Some points:
[-1.   0.4  1.   0.2 -0.1 -0.2 -0.5  1.  -0.9 -0.9 -0.8 -0.6 -0.1 -0.8
  0.1  4.1  2.7 -1.3 -0.2 -0.6 -0.1  0.2 -0.6 -1. ]
[-1.1 -0.6 -1.4 -0.5 -1.1 -0.4 -1.2  4.   0.  -1.2  1.5 -0.3 -0.7 -0.3
  0.3 -0.7  0.  -0.4  0.2  0.9 -0.1 -0.5  1.4  2.1]
[-0.5  1.2 -0.9  0.3  0.7  0.2 -0.2 -0.3 -0.6  0.   0.5 -1.2  0.1 -0.9
  0.3  0.8  0.4 -0.2 -0.6 -0.1 -0.6  2.2 -1.2  0.6]
[ 2.  -1.2 -0.8 -0.1 -0.4  0.  -0.7  0.5  1.4  0.1 -0.6 -0.4  1.8  0.1
  0.4 -0.2  0.9 -0.7 -1.3 -1.1 -0.6 -0.1  0.8  0.2]
[ 1.5 -1.  -0.5 -0.1 -1.3  0.5 -0.1 -0.7  0.2 -1.2  1.2  0.3 -0.3  1.7
 -0.3  0.2 -0.5 -0.3  2.  -1.2 -0.2 -0.5 -0.4  0.9]
[-0.8 -0.5 -0.8 -0.2 -0.7 -0.9 -0.3 -1.  -0.6 -1.3  3.5 -1.  -0.7 -0.9
  0.  -0.1  0.4 -0.3 -0.2  0.2 -0.4 -0.6  5.7  1.4]
[ 0.1 -0.5 -0.6 -0.5 -0.4  0.7 -0.6 -1.2  0.5  2.4  0.8 -0.3  0.2  0.
 -0.5  0.1 -0.5  0.   1.9  0.  -0.1 -0.9 -1.2  0.6]
[-0.7  1.5  0.5 -1.3 -0.3 -0.4  2.7 -0.2  0.4 -0.1 -0.3  0.1  0.3  0.
 -0.1 -0.1 -0.4 -0.7 -0.6  0.2  1.8 -1.  -0.2 -1. ]
[-1.   2.2  1.1 -0.5 -1.  -0.5 -0.7 -0.7 -0.2 -0.5 -0.5  3.  -0.6 -1.
 -0.4  2.1  2.6 -0.5 -0.9 -0.8 -0.8 -0.7 -0.3  0.6]
[ 2.1  1.  -0.3 -1.2 -0.7 -0.2  0.5 -0.9 -0.2 -0.5 -0.2  1.   0.2  0.1
 -0.4 -0.6  0.3  0.2 -0.9  2.3  0.1 -0.8 -0.5 -0.1]
[-1.7  0.2 -0.6 -0.2  0.7 -0.9 -0.7 -0.4 -0.9  0.  -0.6 -0.8  0.6  2.9
 -0.4 -0.3  1.1  4.2  0.2 -0.3 -0.2 -0.4 -0.5 -1.1]
[-0.2  1.   0.6  0.3 -0.5 -0.1  3.3  0.8  0.1  0.1 -0.6 -0.8  0.2 -0.3
 -0.5 -0.7 -0.4 -0.1 -0.2 -0.9 -0.3  0.3 -0.2 -0.7]
[ 1.1  1.  -1.1  1.3 -0.5  0.   0.4 -0.3 -0.9  1.7 -0.2 -1.  -0.3 -1.3
  0.3  0.8 -0.2  0.4 -1.  -0.5  0.1 -0.4 -0.3  1. ]
[-0.7  0.6 -0.6  1.2  0.1 -0.5 -0.4 -0.4 -0.6  0.3 -0.9  0.4 -0.9 -0.8
 -0.3  0.1 -1.1  0.8 -0.5 -0.3  4.2  0.8 -0.2 -0.2]
[-0.9  0.  -0.5 -0.7  1.8  2.1 -1.1 -0.7  0.3  1.3  1.5  0.9 -0.3 -0.4
 -0.5 -0.4 -0.6 -0.4  1.5  0.4 -0.3 -0.8 -0.8 -1.3]
[-1.3 -0.5 -1.   0.1  0.3  3.5 -1.1  0.8  0.2 -0.6  0.9 -1.4 -0.4 -0.6
 -0.3 -0.8  0.4 -0.8  0.1  1.6 -0.2  0.  -0.1  1.2]
[ 2.2  1.2 -0.6 -0.5 -0.9 -0.4  0.  -0.4 -0.5 -0.8 -0.8  0.2 -0.2  1.1
 -0.5  0.  -0.2  1.2  1.4  0.4 -0.2 -0.6 -0.4 -0.5]
[ 0.1 -0.6  1.8 -0.1  0.6  0.3  1.9  0.9 -0.4 -0.3 -0.3  0.2 -1.  -0.3
  0.6 -2.1  0.3 -0.5 -0.3  0.7  0.2 -1.1 -1.1  0.5]
[-0.3 -0.2  1.3  2.  -0.6 -0.3 -1.2 -0.1  0.9  0.5  0.8 -0.9 -0.7  0.4
  1.1 -0.2  0.  -0.3  0.1 -0.7 -1.   0.   0.6 -1.2]
[-1.  -1.2 -0.4 -0.9  0.1 -0.6 -0.4 -0.2  0.1 -0.8 -0.2  0.5  5.5 -1.1
 -0.3  0.  -0.7  3.8  1.1 -0.4 -0.5 -0.8 -0.7 -0.7]
[-0.8 -0.4  2.   0.5 -0.5 -1.2  0.8  1.2 -0.7 -1.2 -0.9  0.3 -0.9 -0.9
 -0.3  1.9  0.1 -0.4 -0.3  1.3  0.1  0.2 -1.   1.1]
[ 0.6 -1.  -0.5 -0.3 -0.3  1.4 -0.5  0.   1.4 -0.2 -0.7 -0.3  0.4  0.6
 -0.4 -0.2 -0.1 -0.3 -0.2 -1.  -0.2 -0.2  1.4  0.7]
[-0.1  0.   1.8 -0.6 -0.4 -0.2 -1.3 -0.3  0.   1.1  1.   0.6  0.1  0.4
  0.  -0.2  0.1 -0.2 -0.5 -1.2 -0.4 -0.2  1.2 -0.8]
[-0.6  0.8 -0.6  2.7  1.6 -1.1  0.4 -0.5 -1.2  0.4 -0.9  0.5  1.4 -0.7
 -0.7 -0.7 -1.  -0.5 -0.7 -0.8  2.5  0.3  0.  -0.7]
[-0.5  0.   0.8  0.3 -0.5  2.2  0.1 -1.  -0.9  0.7  0.4 -0.3 -0.3 -0.8
 -0.7 -0.6 -0.6  1.6 -1.2 -0.3  0.   1.6  0.2 -0.2]
[-0.8 -0.5 -0.4 -0.9  0.1  0.4  1.9 -0.4  0.   1.3  0.2  0.2 -1.  -0.1
 -0.7 -0.3 -0.5 -0.5  3.   0.3 -0.6 -0.6  0.5 -0.7]
[-0.5 -1.  -0.1 -0.7  1.6 -1.2 -0.3 -0.3 -1.2  2.6 -1.6  0.   1.8  1.2
 -0.7 -0.7  0.4 -1.3  0.4 -0.5 -0.9 -0.3  0.9  2.5]
[ 0.1 -0.5 -0.1 -0.1 -0.2 -0.4 -0.5 -0.2 -0.2 -0.1 -0.8 -0.2 -0.7  0.
  6.2  0.5 -0.6 -0.2 -0.2 -0.9 -0.5 -0.4  0.   0.1]
[-1.2 -1.8  2.4  1.4 -1.  -1.  -0.2  0.2 -0.7 -0.5 -0.8  0.7 -0.8 -0.3
 -0.7  2.5 -0.4 -0.7 -1.   4.1  0.3  0.2 -0.2 -0.6]
[ 1.8  0.2 -0.6 -0.8 -0.9 -0.7 -0.6 -0.3  0.2 -0.5 -0.8 -0.7  0.3  1.9
  0.   0.3 -0.3  1.   0.5  1.2  0.2  0.2 -0.8 -0.9]
[-0.8 -0.4  0.  -0.6  1.7  1.8 -0.2 -1.1  0.5 -0.1 -1.2 -0.6 -0.3  0.8
 -1.  -0.1 -1.2  0.4 -0.2 -0.7 -0.5 -0.6  1.5  3. ]
[-0.1 -0.8 -0.6  0.2 -0.2 -0.5 -0.4 -1.   0.3  0.  -0.4 -0.4 -0.5  0.9
  5.1 -0.3  0.8 -0.3 -0.7 -0.7 -0.8  0.3  0.2 -0.1]
[ 0.3 -0.5  0.1 -1.9 -0.4  0.  -0.3  1.  -0.4  1.2  0.9  0.  -0.4 -0.7
 -0.3 -0.4 -0.7  0.  -0.6 -0.2  0.4  4.2 -0.3 -0.8]
[-1.1 -0.4 -0.7  0.6  1.7 -0.4 -0.5  1.2  3.4  0.3 -0.9 -0.6 -1.  -0.3
 -0.8 -0.4 -0.7 -0.3  0.5  0.2 -0.7  0.2  1.2 -0.5]
[-1.  -0.7 -0.9  0.   0.6  0.2 -0.3  0.7  4.   1.2 -1.1 -0.5 -0.3  0.7
 -0.8 -0.3 -0.5 -0.2 -0.4 -0.3 -0.4 -0.4 -0.2  0.9]
[-1.1  2.3  0.6  2.6 -0.6 -0.8  0.  -1.  -0.5 -1.2 -0.8  2.4  1.5 -0.4
 -0.5 -1.4 -0.9 -0.8 -0.2 -0.2 -0.1  1.4 -0.3  0.1]
[ 1.7  0.9 -0.6 -1.  -0.9 -0.6 -0.4 -0.2  0.6 -0.6 -0.6 -1.   0.6  0.5
  1.2  0.1  0.1 -0.8  0.5  2.5  0.6 -0.8 -0.9 -0.9]
There is one direction along which these points spread out most. Take the direction at right angles to it along which they spread out most. Go by this last direction. For each point below, how far along it does it lie, from 0 to 99? 50 is the average, and the first point above lies past it. One standard deviation of the points above along it is 16.
[ 0.3  0.8  1.9  0.1 -1.1  0.6 -0.7  0.2  0.2  0.1  0.3 -0.5  0.4  0.9
 -0.1 -0.8 -0.1 -0.7 -0.3 -1.  -0.3 -0.2  0.3 -0.2] 52
[ 1.7  0.3 -0.5 -0.6 -0.3 -0.1  0.1 -0.3 -0.8 -0.9 -0.3  0.3  0.4  1.5
 -0.7  0.6 -0.9 -0.3  1.   0.2 -0.5 -0.5  0.8 -0.3] 43
[-0.3 -0.4  0.5  0.4  2.2 -0.8  0.5 -1.1  0.2  0.5  4.3 -0.3 -0.6  0.3
 -0.6  0.1 -0.7 -0.6 -0.8  0.  -0.2 -1.  -1.6 -0.2] 50
[-0.6 -0.5 -0.8  1.1 -0.8 -0.8  0.  -0.5 -0.3 -1.  -0.1  2.7 -1.  -0.3
 -0.7  0.4  2.5 -0.6 -0.5 -1.3  1.5  1.5 -0.7  0.7] 58
[ 2.7 -0.6 -0.3 -0.1  0.8 -0.6 -1.  -0.8 -0.4 -0.3 -0.6 -1.  -0.7  0.7
  0.2  0.1  1.6  1.4  0.9 -0.4  0.1 -0.2 -0.5 -1. ] 42
[-0.1 -0.8 -1.2 -0.6  2.6  1.8  0.7  0.4 -0.3 -0.5  1.5  3.  -0.5 -0.2
 -0.4 -0.2 -1.3 -0.7 -0.7  0.2 -0.7 -1.  -0.2 -1. ] 46
[ 0.   0.2  0.6  0.5 -1.1  0.   1.   1.9  0.3  1.7  0.2 -0.6 -0.2  0.
 -0.4 -0.7 -0.5  0.1 -0.8 -0.8 -0.3 -0.6 -0.4 -0.1] 49
[-0.6  0.3 -0.6 -0.3  0.2 -0.3  1.1 -1.2 -0.2 -0.6 -0.5 -0.9  0.2 -0.6
 -0.2  0.7  0.4 -0.9 -0.3  0.4  2.3  2.7 -0.4 -0.5] 48
[ 0.6  1.4  2.7 -0.5 -0.2 -0.4 -0.2  2.  -0.1 -1.1  0.1 -0.8 -0.3  0.2
  0.2 -0.5 -1.  -0.3  0.1 -1.5 -0.5 -0.4 -0.1  0.4] 57
[ 0.6  0.3 -0.7  0.6 -0.8  1.5  2.3  1.7 -1.1  0.  -0.2 -0.7 -0.7 -0.8
 -0.3  0.3 -0.3 -0.2 -0.7  0.2 -0.5  0.5 -0.2 -0.6] 55
[ 2.  -1.  -0.5 -0.5  1.3 -0.4 -1.  -0.6 -0.4 -0.6 -0.6  0.8  0.3 -2.2
 -0.7 -1.3  2.1  2.3  1.5  1.2 -0.7 -0.3 -0.1 -0.6] 34
